A single turn carries every row of the set below to another of its rows. Some are shown first; where does it send the rows asked next?
j_959: [  7   4  -2 -13 -13  -2   4  -8   3 -14  -1  -3  -7  11 -14  10  -4  -1
 -14]
j_600: [  2   2  -7  -2   3 -12  -9  -4 -16 -11   9 -12  -7   8   4  21 -11   6
 -11]
j_851: [  6 -11  -9   1 -12 -11  -4   7   0   3  12   0   0   9  11  13 -15 -11
  -7]
j_666: [  4   4  -4 -13 -12  -2   4  -8   2 -16  -1   1  -7  11 -16   9  -7  -1
 -13]
j_575: [  2 -10  -3 -13   0  -6  -4   1  -7 -15   6  -8  -8  20   3  16  -8  -7
   2]
j_521: [ 10   0  11  20  -1  -1 -11 -11 -12  -1   4  -8  -2  -1 -10  10  -8  -8
  -6]
j_117: [  4   2   1   2  -8  -7  -9  -4  -9 -25 -10   4   7   1  -7  12  -3  -7
 -12]
j_679: [  4 -12  -4 -14  -1  -7  -4  -1  -8 -12   5 -11  -5  19   1  17  -6  -7
   2]
j_90: [ -9   2  -7  12 -13 -15  13   2  -2   3  -5  -5  -8  -4   0  -1  -4  -8
  -3]
j_363: [ 7  8 -9 11 -9  2  2  9 -3 -9  1 10 -5 14 -4 -6 -7 -8 10]
j_762: [  5   3   4   9 -12 -13   4  -9  -8  12  -4  -9  -7   8  -7   2  -1  -3
  11]
j_694: [  7  -1   3   2 -13   3  13   5   2 -18   6  -2  -2  -3  -3   0  -3  -3
 -18]
j_148: [  9  -4   9  12  -3  -9 -11   3 -17 -16  -5  -2   6   5   4  12   1  -8
   8]
j_68: [ 15   8  10   6  -3   3   0 -14  -9  -3   9   0  -6  -5   1  10   2   6
 -10]
j_797: [ 10  -4  -3   5 -17 -12   6   5  -7  13   8   6  -4  10   7   1  -3 -10
  -8]
j_50: [ -5  -2   5   0  -7  -7   9  -8 -21   8   4  -8   6   6   4  11 -10   2
   8]
j_87: [ 16 -11  -9  15  -8  -7  -3  -7  -2   1  10   0   4   2   5   6 -15  -5
 -14]
j_170: [ -1   8   2  -9  11  -9   2  -2   0  -8   8   3  -7 -10  -5   9  -5  -6
  -9]
j_631: [  5   0  -5  -6  -9 -18  -3   5 -13 -16  -5   4  -3  11   1   7   5  -2
  13]
j_831: [  6   4   1   5   6 -13  14  -1  -3  -2   8   2  -1  -9 -14   9  -9   5
   7]
j_800: [ -2   8  12   5  13 -13   4   0 -14  -5   2  -9  -5   1   6   2  -8  -4
 -11]
j_921: [ -2   6  -2  -2 -10  -7  16  -2   0  -2  -3   3  -9   6  -7  24   1   3
  -5]
j_971: [  4   4   5  11 -11 -13   4  -8 -11  10  -2  -6  -9   9  -6  -1  -3  -1
  12]
j_642: [  0   0  -9  12  -1   2   0   8  -5 -13  -2   4  -1  18   5  -1 -13 -14
   8]
j_995: [  1   2 -10  14   3   5  -9   0 -11 -13   0   5   0  10   0  -3 -13 -17
  -4]
j_967: [ 15  -6 -13   6 -12 -10   8  -2  -2  -1   4   7  -5  11   0   3  -5  -4
 -22]
j_977: [ -3 -14 -13  -8  -1  -9   4   2 -13  -9  13  -6  -3   0   7  -1  -5  -8
   4]
j_181: [  5  10  -2   4 -14 -14  -3  -8 -12  -9 -11   8   2  -2 -10  -3   3  -2
   2]
j_213: [ 14  -1  10  18  -2  -3 -12 -10 -14   0   4 -12  -2   2 -10  10  -6  -6
  -7]
j_604: [  6  10 -14   9  -4   4  -5   2  -7 -13   4  12  -5   8 -10  -6  -9 -12
  -4]
j_412: [  2   0   3  -1   8 -15  19   6 -11 -13   3  -7   1  10  -2   7 -13   7
  -1]
j_776: [ 11  -6  -5  20   1  -9  -4   9 -13 -11  14 -11  -8  -6  -3   7  -4  -3
  -8]

j_977 moves to j_776
j_642 moves to j_995
Where do these go?
j_967 moves to j_797
j_762 moves to j_679
j_68 moves to j_921
j_181 moves to j_631
j_521 moves to j_666
j_412 moves to j_800

